In the rows, zero is written as 128.
Each path below is one point turned by a fixed rotation once a step. After each direction that follows a path, write how fast that rotation turns it, in deg/step (0 if it stays still).
Each turn is a multiple of 5 degrees from 10 to 175, or 0.
Each row of a path follows its step; steps can be skipped.
Rotation 1:
step 0: [132 120 126 129 124 137 122 122 133 124 128 135 130 136 130 123 137 132
 119 122 126 137 129 130 124 121 130 126 131 130 130 128 136 130 127]
step 2: [127 129 133 119 128 130 135 141 130 132 137 130 127 126 132 125 132 132
 132 140 134 131 127 124 136 131 130 121 122 125 131 128 129 124 129]
step 3: [122 120 126 141 130 124 130 123 117 132 120 131 126 135 120 126 133 123
 127 131 126 126 132 131 132 127 129 123 127 129 122 119 129 127 129]
step 4: [126 125 117 122 124 125 121 127 137 129 133 121 131 130 135 127 129 125
 134 117 119 135 127 131 125 127 123 128 133 127 127 127 132 127 137]
step 5: [122 135 131 128 136 136 133 131 130 121 125 124 127 127 127 121 134 136
 126 127 137 130 128 125 126 120 127 139 128 132 134 130 126 137 127]
step 7: [124 126 131 129 127 122 132 124 121 138 130 124 124 126 132 120 125 119
 133 139 124 131 131 125 122 131 123 134 123 124 121 128 132 120 134]
step 8: [119 119 129 131 122 129 122 128 130 121 126 136 125 133 135 125 127 128
 125 124 124 136 125 138 128 123 134 128 134 132 131 124 120 132 131]
step 9: [136 131 126 121 133 132 125 123 130 121 125 120 128 131 123 132 127 133
 132 124 133 121 124 125 117 129 118 129 130 140 128 124 130 134 130]
step 10: [133 134 141 123 131 131 126 139 124 128 133 123 125 124 129 120 127 129
 131 127 127 127 125 127 132 129 137 130 129 121 133 132 136 122 123]
step 13: [124 129 130 133 133 132 127 129 128 129 128 120 121 131 130 128 134 140
 130 121 131 133 129 135 114 129 128 125 125 128 137 133 128 134 126]
step 15: [129 124 129 131 131 128 131 126 137 133 128 125 117 132 126 127 130 116
 131 138 126 125 134 120 132 124 125 127 123 125 130 130 135 117 125]
Speeds:
[126 126 128 125 126 130 126 130 128 127 130 129 131 126 130 128 127 129
 126 126 125 129 125 129 132 130 130 127 131 128 127 128 130 126 127] : 175
[127 131 128 129 129 126 128 132 126 130 130 127 128 127 129 127 127 127
 128 125 126 129 128 131 123 129 128 129 129 123 127 131 129 128 130] : 120
[128 130 131 129 127 125 126 127 127 128 127 127 127 128 131 126 133 125
 128 129 128 125 129 128 131 128 128 125 127 128 123 130 128 127 128] : 90
Rotation 2:
step 0: [137 126 124 136 134 136 131 128 132 127 120 139 124 137 121 133 130 126
 131 129 129 139 128 124 120 124 128 131 123 130 122 128 125 130 134]
step 1: [135 126 141 128 122 127 124 132 130 130 134 125 122 135 135 124 136 123
 121 127 123 126 130 134 117 131 131 129 129 127 133 132 128 131 138]
step 4: [137 131 127 125 132 127 130 137 122 126 125 131 129 136 127 130 126 120
 136 138 129 129 125 138 122 120 136 122 137 132 121 131 130 130 129]
step 5: [134 133 133 133 130 135 132 129 122 131 126 133 127 116 129 125 130 127
 117 130 119 122 133 140 127 134 132 128 121 132 132 127 121 128 130]
step 8: [127 129 128 131 129 133 127 128 119 120 127 143 123 126 121 131 128 126
 135 132 128 121 131 130 124 132 132 123 134 119 129 125 128 128 141]
step 9: [134 132 128 126 135 129 132 127 141 133 123 133 123 130 130 124 129 130
 125 129 122 123 132 121 116 134 130 130 116 130 122 128 121 122 133]
step 11: [131 128 135 131 114 131 130 129 132 132 120 130 131 122 125 137 126 125
 132 125 132 125 132 131 134 131 133 131 136 135 126 121 138 127 135]
step 12: [138 126 119 131 125 126 126 129 121 130 129 135 126 121 134 125 116 123
 130 128 135 132 130 128 114 130 125 123 132 126 126 123 122 120 130]
step 13: [129 144 128 120 130 129 135 128 127 126 129 125 128 137 127 123 133 129
 135 132 128 130 130 139 120 132 132 127 123 138 129 132 123 123 124]
step 14: [129 125 130 125 132 133 130 131 132 126 130 131 140 120 118 123 127 133
 120 126 126 123 119 138 127 134 134 127 127 131 134 123 134 137 129]
step 15: [125 130 120 134 114 134 131 125 131 134 124 135 130 130 134 124 120 122
 125 133 127 126 121 126 133 121 133 130 121 123 126 124 134 124 133]
Speeds:
[126 128 127 125 129 128 131 127 130 127 127 127 125 130 131 129 128 129
 126 126 127 125 126 131 128 132 123 126 128 130 128 127 126 129 127] : 95
[129 128 130 128 129 127 129 125 130 126 129 130 131 132 128 130 129 129
 130 126 125 131 129 130 126 127 129 129 130 129 128 127 130 132 125] : 110
[130 130 128 126 130 132 125 126 127 127 129 130 125 126 130 132 130 126
 129 129 128 130 127 129 125 125 126 127 129 128 126 127 128 125 128] : 90
[127 130 130 127 132 126 129 126 127 126 128 129 126 129 125 125 125 131
 130 130 130 129 129 128 128 128 128 127 131 128 125 128 125 127 129] : 80
Rotation 3:
step 0: [123 129 125 134 127 127 129 136 130 133 128 132 128 125 130 132 129 129
 130 117 122 122 133 128 124 128 137 139 133 119 128 134 116 135 126]
step 1: [133 124 125 124 137 128 127 124 126 135 125 130 129 124 133 129 128 120
 134 129 123 124 123 129 128 125 135 135 139 126 135 125 134 143 124]
step 2: [128 131 125 129 124 124 132 139 126 133 124 133 125 116 133 137 121 132
 132 122 128 120 129 127 132 124 134 139 127 133 125 125 124 135 126]
step 3: [126 128 128 124 133 121 125 126 126 139 123 137 122 132 134 135 131 127
 132 127 122 122 134 122 121 129 136 131 134 118 133 130 126 135 127]
step 4: [136 129 124 133 135 131 126 126 122 129 127 132 124 127 130 138 128 129
 133 130 131 119 128 133 131 123 135 139 134 136 121 126 129 140 125]
step 6: [137 127 119 126 142 131 131 126 123 130 123 137 128 125 129 138 134 125
 133 126 125 128 135 129 123 129 136 130 129 123 125 130 126 136 131]
step 7: [128 122 124 136 128 132 123 132 126 127 130 127 122 123 132 128 122 126
 132 122 127 123 134 130 127 131 138 139 140 132 125 121 121 134 123]
step 8: [129 122 122 123 136 128 133 137 128 134 125 139 133 118 132 130 131 124
 125 131 119 124 134 126 128 129 133 136 134 123 135 131 129 132 129]
step 12: [129 125 125 126 133 131 128 129 127 130 125 132 115 125 136 144 119 127
 128 126 131 123 133 127 121 129 133 136 132 134 128 120 128 124 130]
step 13: [129 129 129 132 135 128 126 128 125 134 124 142 127 123 130 130 134 134
 127 131 122 124 142 131 127 130 135 129 139 124 120 126 122 129 126]
step 14: [131 120 119 126 130 137 127 127 122 122 129 132 124 126 138 135 128 124
 121 128 133 125 131 136 125 133 139 135 134 127 129 126 131 134 127]
Speeds:
[127 129 130 127 126 125 131 127 130 131 125 127 127 129 128 128 128 130
 129 127 129 126 125 126 132 126 128 130 130 128 131 128 131 128 128] : 45
[129 130 127 125 129 131 126 128 130 125 128 130 128 126 126 130 126 131
 132 128 129 125 128 128 129 130 127 127 131 125 130 129 128 127 125] : 0
[126 131 124 132 124 129 129 127 126 126 128 129 128 128 126 128 128 130
 127 125 129 128 128 130 131 128 130 129 126 128 125 128 129 130 127] : 155
[125 130 129 128 129 126 127 128 128 127 127 133 131 128 129 126 128 128
 125 125 129 130 130 125 126 126 126 128 130 128 129 131 128 128 127] : 140
[127 129 132 128 129 127 128 134 126 126 128 128 126 129 125 130 126 126
 127 126 130 129 126 127 130 128 128 127 130 130 127 125 126 127 126] : 140
Rotation 4:
step 0: [140 144 123 137 129 127 126 130 130 132 141 127 131 116 135 122 121 129
 134 132 137 131 129 123 121 125 129 125 130 128 129 126 127 133 127]
step 1: [133 134 131 124 139 128 126 118 118 124 133 130 133 119 121 130 127 132
 123 125 135 122 123 131 124 118 134 124 132 127 135 134 115 130 138]
step 3: [127 128 134 126 126 123 134 120 127 131 136 119 129 116 133 131 122 131
 128 135 135 129 128 137 131 128 124 110 124 133 130 136 119 129 131]
step 4: [126 130 131 118 139 125 122 124 125 125 145 131 133 134 129 126 125 126
 134 127 132 133 127 133 123 133 129 120 137 130 123 138 137 127 137]
step 8: [140 130 141 133 133 130 122 127 132 130 138 117 126 130 132 128 129 124
 136 130 131 132 133 132 139 132 134 122 124 123 132 119 135 125 125]
step 9: [125 126 141 133 143 136 127 122 123 124 125 127 124 133 123 122 133 127
 121 120 134 136 135 125 124 122 137 122 122 132 128 126 133 128 137]
step 10: [131 127 138 133 132 128 122 139 128 142 128 125 134 123 126 124 140 127
 134 123 135 136 126 128 128 125 137 128 128 130 118 120 127 124 118]
step 12: [134 126 134 140 137 134 119 137 137 131 128 127 133 132 118 131 127 124
 139 127 132 133 128 123 119 132 133 128 132 130 124 137 123 128 136]
step 13: [140 130 135 129 135 126 124 130 124 131 125 130 124 113 119 123 125 136
 137 126 124 136 140 122 132 129 126 126 123 136 131 130 119 125 125]
step 14: [135 122 135 121 136 132 122 136 134 124 121 122 136 126 122 128 131 134
 123 120 122 127 132 144 119 129 128 124 129 133 127 136 123 128 132]
step 15: [127 129 124 132 127 129 131 142 125 138 130 129 119 120 125 128 121 131
 133 128 127 133 136 136 118 138 128 126 125 139 118 133 127 121 131]
Speeds:
[130 128 127 128 127 125 133 128 128 127 127 125 130 132 127 131 125 127
 130 128 130 130 127 126 128 130 128 127 125 127 126 130 128 125 128] : 85
[127 126 128 127 131 132 129 129 126 126 126 128 128 129 129 127 127 128
 128 130 127 131 124 128 127 130 130 131 130 128 125 129 128 130 131] : 140
[131 129 130 127 127 128 132 124 130 128 128 124 128 124 131 127 129 131
 128 128 126 128 128 127 130 130 128 129 129 128 130 126 127 127 130] : 140
[131 131 132 128 131 131 129 127 128 128 129 127 127 127 128 130 126 128
 130 126 130 131 128 131 125 126 128 126 130 129 127 129 127 126 126] : 0
[127 125 130 126 127 124 129 129 129 129 130 128 129 126 126 128 127 128
 129 130 125 130 130 127 126 127 127 129 131 128 130 133 126 130 128] : 35
[128 127 127 128 127 129 128 129 128 125 131 128 126 129 129 128 129 129
 130 125 123 127 125 130 130 130 126 127 127 133 128 131 129 127 128] : 35
Rotation 5:
step 1: [135 129 116 129 127 126 122 132 126 121 146 133 128 130 130 127 128 137
 121 125 129 122 126 128 132 129 131 123 125 131 122 127 120 119 129]
step 4: [124 130 117 131 124 126 129 124 127 123 136 136 126 132 129 128 131 130
 127 121 127 127 124 138 119 123 129 134 138 129 115 132 126 129 138]
step 5: [134 131 119 133 125 132 121 121 122 117 129 137 122 127 127 128 126 127
 122 126 125 125 127 137 131 124 129 135 120 127 118 134 122 130 135]
step 6: [135 130 116 125 123 135 124 124 121 129 131 134 123 121 119 124 118 131
 128 132 130 129 130 128 133 129 131 126 121 130 118 128 124 128 139]
step 7: [120 124 112 119 120 134 132 131 126 130 133 128 126 127 117 127 127 128
 123 128 134 126 128 124 128 128 128 131 129 134 116 122 126 130 134]
step 8: [115 129 111 136 125 131 131 128 124 123 132 129 122 131 129 131 133 123
 126 129 134 123 123 131 132 128 130 129 124 138 120 124 128 132 127]
step 9: [130 134 111 138 134 124 126 118 124 127 132 130 123 126 130 131 129 133
 124 136 130 129 126 133 134 123 127 125 128 137 122 131 133 131 129]
step 11: [126 117 118 123 131 141 123 130 128 127 139 138 121 134 126 126 132 124
 127 132 133 125 127 127 134 132 128 126 130 130 125 134 126 127 135]
step 12: [126 121 115 134 134 144 127 125 122 126 141 130 125 123 127 129 131 129
 122 127 129 127 126 124 121 127 133 127 131 127 123 130 131 130 126]
step 14: [128 124 122 127 123 128 131 116 127 132 130 134 121 127 132 133 132 130
 128 132 133 128 130 130 127 133 129 122 130 136 119 141 115 132 134]
step 15: [128 116 118 127 130 128 133 120 135 121 133 131 121 123 133 133 128 129
 127 127 132 123 129 125 129 130 124 124 124 123 113 132 122 125 135]
Speeds:
[127 124 128 126 125 128 128 126 129 129 127 130 129 132 129 125 129 129
 130 128 126 126 129 126 127 131 125 129 131 131 127 126 128 128 129] : 100
[128 131 127 129 128 126 128 130 127 126 125 130 129 130 127 126 124 127
 128 126 129 129 132 130 127 128 129 131 126 129 125 124 129 131 131] : 25
[129 127 130 127 127 133 128 126 127 129 127 130 127 125 126 127 128 127
 128 125 125 128 128 130 123 128 130 130 129 126 129 131 126 130 130] : 45
